[[109 148 150 149 107 147 149 108 147 106]
 [142 118 124 125 117 125 133 135 147 119]
 [124 120 122 120 136 120 117 136 116 137]
 [110 122 148 135 122 123 138 114 129 126]
 [107 149 146 151 108 149 147 106 148 110]]
=>
[[124 120 122 120 136 120 117 136 116 137]
 [142 118 124 125 117 125 133 135 147 119]
 [107 149 146 151 108 149 147 106 148 110]
 [110 122 148 135 122 123 138 114 129 126]
 [109 148 150 149 107 147 149 108 147 106]]

[[118 150 143 127 133 137 141 111 126 120 146 125]
 [145 117 112 122 124 126 122 146 134 129 128 144]]
=>
[[145 117 112 122 124 126 122 146 134 129 128 144]
 [118 150 143 127 133 137 141 111 126 120 146 125]]

[[146 152 150]
 [121 102 147]
 [129 103 120]
 [109 113 133]]
=>
[[129 103 120]
 [109 113 133]
 [121 102 147]
 [146 152 150]]

[[117 122 145 121 136 144 128 141 109 151]
 [122 144 115 115 109 104 144 113 144 132]]
=>
[[122 144 115 115 109 104 144 113 144 132]
 [117 122 145 121 136 144 128 141 109 151]]

[[111 114 117 133 128 139 122 129 140 116 106 120 121 116 139 122]
 [141 128 134 109 129 138 126 126 118 131 147 128 110 147 125 134]
 [141 128 136 108 131 137 125 124 123 136 149 123 111 142 127 134]
 [144 117 128 115 105 123 138 145 132 142 127 138 137 123 134 126]
 [143 116 125 117 104 126 138 145 131 137 123 139 136 124 136 125]]
=>
[[111 114 117 133 128 139 122 129 140 116 106 120 121 116 139 122]
 [143 116 125 117 104 126 138 145 131 137 123 139 136 124 136 125]
 [144 117 128 115 105 123 138 145 132 142 127 138 137 123 134 126]
 [141 128 134 109 129 138 126 126 118 131 147 128 110 147 125 134]
 [141 128 136 108 131 137 125 124 123 136 149 123 111 142 127 134]]

[[131 147 130 131 128 139 136 121 128 120 148 135]
 [146 114 115 132 114 127 127 141 142 126 127 139]
 [111 142 142 133 137 131 129 112 116 129 127 113]
 [153 134 109 132 123 138 122 143 132 125 144 152]]
=>
[[153 134 109 132 123 138 122 143 132 125 144 152]
 [146 114 115 132 114 127 127 141 142 126 127 139]
 [131 147 130 131 128 139 136 121 128 120 148 135]
 [111 142 142 133 137 131 129 112 116 129 127 113]]

[[147 133 132 140 151 133 142 149 135 131 133 136 139]
 [129 111 114 125 130 127 128 122 125 119 115 117 129]
 [134 143 139 134 132 130 130 137 133 134 139 137 128]
 [113 106 107 108 127 127 131 110 118 119 111 117 128]]
=>
[[113 106 107 108 127 127 131 110 118 119 111 117 128]
 [129 111 114 125 130 127 128 122 125 119 115 117 129]
 [147 133 132 140 151 133 142 149 135 131 133 136 139]
 [134 143 139 134 132 130 130 137 133 134 139 137 128]]

[[143 127 123 138 122 131 142 124 130 126 147 118 145]
 [140 134 125 132 113 131 137 126 119 122 144 118 145]
 [144 127 121 139 120 131 144 124 131 125 148 118 146]
 [121 113 127 143 126 134 113 153 130 116 136 125 123]]
=>
[[144 127 121 139 120 131 144 124 131 125 148 118 146]
 [143 127 123 138 122 131 142 124 130 126 147 118 145]
 [140 134 125 132 113 131 137 126 119 122 144 118 145]
 [121 113 127 143 126 134 113 153 130 116 136 125 123]]
---
[[118 138 129 106 134 121]
 [123 130 126 115 127 131]
 [126 138 120 124 135 137]
 [122 132 132 115 137 131]]
=>
[[134 121 118 138 129 106]
 [127 131 123 130 126 115]
 [135 137 126 138 120 124]
 [137 131 122 132 132 115]]

[[127 127 129]
 [113 108 119]
 [108 107 144]
 [117 121 124]]
=>
[[127 129 127]
 [108 119 113]
 [107 144 108]
 [121 124 117]]

[[122 132 135 119 118 118 122 136 135 117 129 106]
 [138 125 141 131 125 128 129 133 141 133 126 125]
 [130 123 123 128 130 124 133 124 128 131 132 127]
 [138 129 137 129 128 119 129 131 140 128 125 132]
 [139 133 145 123 118 128 122 120 147 134 134 129]
 [115 127 135 122 120 120 124 128 129 112 121 113]]
=>
[[129 106 122 132 135 119 118 118 122 136 135 117]
 [126 125 138 125 141 131 125 128 129 133 141 133]
 [132 127 130 123 123 128 130 124 133 124 128 131]
 [125 132 138 129 137 129 128 119 129 131 140 128]
 [134 129 139 133 145 123 118 128 122 120 147 134]
 [121 113 115 127 135 122 120 120 124 128 129 112]]

[[129 104 130 116 127 120 111 110 109 117 112 106 116]
 [110 121 115 112 118 106 120 123 114 123 125 112 130]]
=>
[[106 116 129 104 130 116 127 120 111 110 109 117 112]
 [112 130 110 121 115 112 118 106 120 123 114 123 125]]

[[144 111 110 118 122 121 115 120]
 [123 131 133 129 136 136 132 129]
 [139 113 107 111 123 112 111 118]
 [117 117 118 139 118 125 117 119]
 [131 155 158 128 148 124 153 148]
 [128 126 127 130 121 120 125 122]
 [127 138 136 121 130 136 136 133]
 [134 120 111 106 131 103 110 125]
 [143 144 133 116 143 107 129 142]]
=>
[[115 120 144 111 110 118 122 121]
 [132 129 123 131 133 129 136 136]
 [111 118 139 113 107 111 123 112]
 [117 119 117 117 118 139 118 125]
 [153 148 131 155 158 128 148 124]
 [125 122 128 126 127 130 121 120]
 [136 133 127 138 136 121 130 136]
 [110 125 134 120 111 106 131 103]
 [129 142 143 144 133 116 143 107]]

[[133 126 125 132 128 125 132 127 126 121 129 118 127 134 102]
 [121 127 134 147 123 125 147 126 121 105 125 136 130 120 125]
 [127 117 112 122 131 113 121 126 110 143 131 111 134 126 136]
 [125 123 133 144 110 127 145 128 120 127 110 135 128 126 125]
 [138 131 131 124 118 134 124 126 119 148 117 133 121 121 121]
 [129 119 129 148 127 122 149 126 133 131 128 126 131 123 122]]
=>
[[134 102 133 126 125 132 128 125 132 127 126 121 129 118 127]
 [120 125 121 127 134 147 123 125 147 126 121 105 125 136 130]
 [126 136 127 117 112 122 131 113 121 126 110 143 131 111 134]
 [126 125 125 123 133 144 110 127 145 128 120 127 110 135 128]
 [121 121 138 131 131 124 118 134 124 126 119 148 117 133 121]
 [123 122 129 119 129 148 127 122 149 126 133 131 128 126 131]]

[[135 154 144 119 118 126 141 140 119]
 [142 157 133 132 118 123 130 139 117]]
=>
[[140 119 135 154 144 119 118 126 141]
 [139 117 142 157 133 132 118 123 130]]
